[[ -1 -53  -3 -36]
 [ -1   7  64  17]
 [ -1 -35  41  25]]
=>
[-36  64 -35]

[[ 15 -14]
 [-61 -23]
 [ 34  17]]
=>
[-14 -61]

[[ 40 -59   9]
 [-34   1 -33]
 [ 29  22  48]]
=>
[ 9  1 29]

[[-12  58  14  24]
 [ 28 -47  10  26]
 [-19  51  -1  -7]
 [-18  58   8  12]]
=>
[ 24  10  51 -18]

[[-42  13  62]
 [-47  33  10]]
=>
[62 33]

[[ 10 -25 -17   1]
 [-10 -34  73  34]
 [-65 -41  16  46]]
=>
[  1  73 -41]
---
[[-38 -60 -43 -24  41  46 -39  18  15]
 [ 36   7  43   0 -11 -17   1 -30 -12]
 [  2 -30  21 -10  14  25  -8 -18  -8]]
=>
[[ 15 -38 -60 -43 -24  41  46 -39  18]
 [-12  36   7  43   0 -11 -17   1 -30]
 [ -8   2 -30  21 -10  14  25  -8 -18]]

[[  0  11 -13 -30 -11   5 -11 -20 -11  -8 -25 -25 -17  16]
 [ 14  49 -20 -43 -11  15   6 -14   2   0 -60 -29 -26  25]
 [-21  -1 -14 -35 -10 -17 -24 -19 -13   0 -41 -29 -16   5]
 [-11 -35 -17   7 -22  -7 -17  -9 -11  13  37 -32 -21 -49]]
=>
[[ 16   0  11 -13 -30 -11   5 -11 -20 -11  -8 -25 -25 -17]
 [ 25  14  49 -20 -43 -11  15   6 -14   2   0 -60 -29 -26]
 [  5 -21  -1 -14 -35 -10 -17 -24 -19 -13   0 -41 -29 -16]
 [-49 -11 -35 -17   7 -22  -7 -17  -9 -11  13  37 -32 -21]]

[[-10   0 -13   3 -13 -14 -20  -4  -3]
 [ 10  22  33  29  72  -9  -3  -6  -3]
 [ -2   9  29   2 -26  16  -5   3  -1]
 [  5 -26  66   1 -12 -54  41 -31   3]
 [ -2 -22   8 -13  10  -6   5   5   0]
 [ 19   6  30  31 -13 -13 -55  65   3]]
=>
[[ -3 -10   0 -13   3 -13 -14 -20  -4]
 [ -3  10  22  33  29  72  -9  -3  -6]
 [ -1  -2   9  29   2 -26  16  -5   3]
 [  3   5 -26  66   1 -12 -54  41 -31]
 [  0  -2 -22   8 -13  10  -6   5   5]
 [  3  19   6  30  31 -13 -13 -55  65]]

[[ 66  35  23 -48 -58  26]
 [  6 -44  25  -2   9   2]]
=>
[[ 26  66  35  23 -48 -58]
 [  2   6 -44  25  -2   9]]

[[ 20 -12   2  -7  19  10 -46  25  53  -1  41  25 -35 -15 -54]
 [-10 -17 -20  -5 -24 -51   4 -31 -45 -45 -11 -13  18  13  64]
 [ 20 -12   2  -8  19  11 -47  25  52   0  41  25 -35 -15 -54]
 [ 20 -11   2  -7  17   9 -47  25  52   0  41  25 -35 -15 -54]
 [-21  24 -40  19 -29   0  -2 -39 -48  -2   5  -9   9 -33  39]
 [-15  -6 -32  -1 -30 -49   0 -39 -55 -43  -8 -15  16  -4  67]]
=>
[[-54  20 -12   2  -7  19  10 -46  25  53  -1  41  25 -35 -15]
 [ 64 -10 -17 -20  -5 -24 -51   4 -31 -45 -45 -11 -13  18  13]
 [-54  20 -12   2  -8  19  11 -47  25  52   0  41  25 -35 -15]
 [-54  20 -11   2  -7  17   9 -47  25  52   0  41  25 -35 -15]
 [ 39 -21  24 -40  19 -29   0  -2 -39 -48  -2   5  -9   9 -33]
 [ 67 -15  -6 -32  -1 -30 -49   0 -39 -55 -43  -8 -15  16  -4]]

[[ 15   2  51 -16  15  -8  51]
 [ 53  -6 -55 -16  -7 -29 -38]
 [-44  34 -18 -20 -56 -11 -58]
 [  0   4  71   1   1  31  10]]
=>
[[ 51  15   2  51 -16  15  -8]
 [-38  53  -6 -55 -16  -7 -29]
 [-58 -44  34 -18 -20 -56 -11]
 [ 10   0   4  71   1   1  31]]
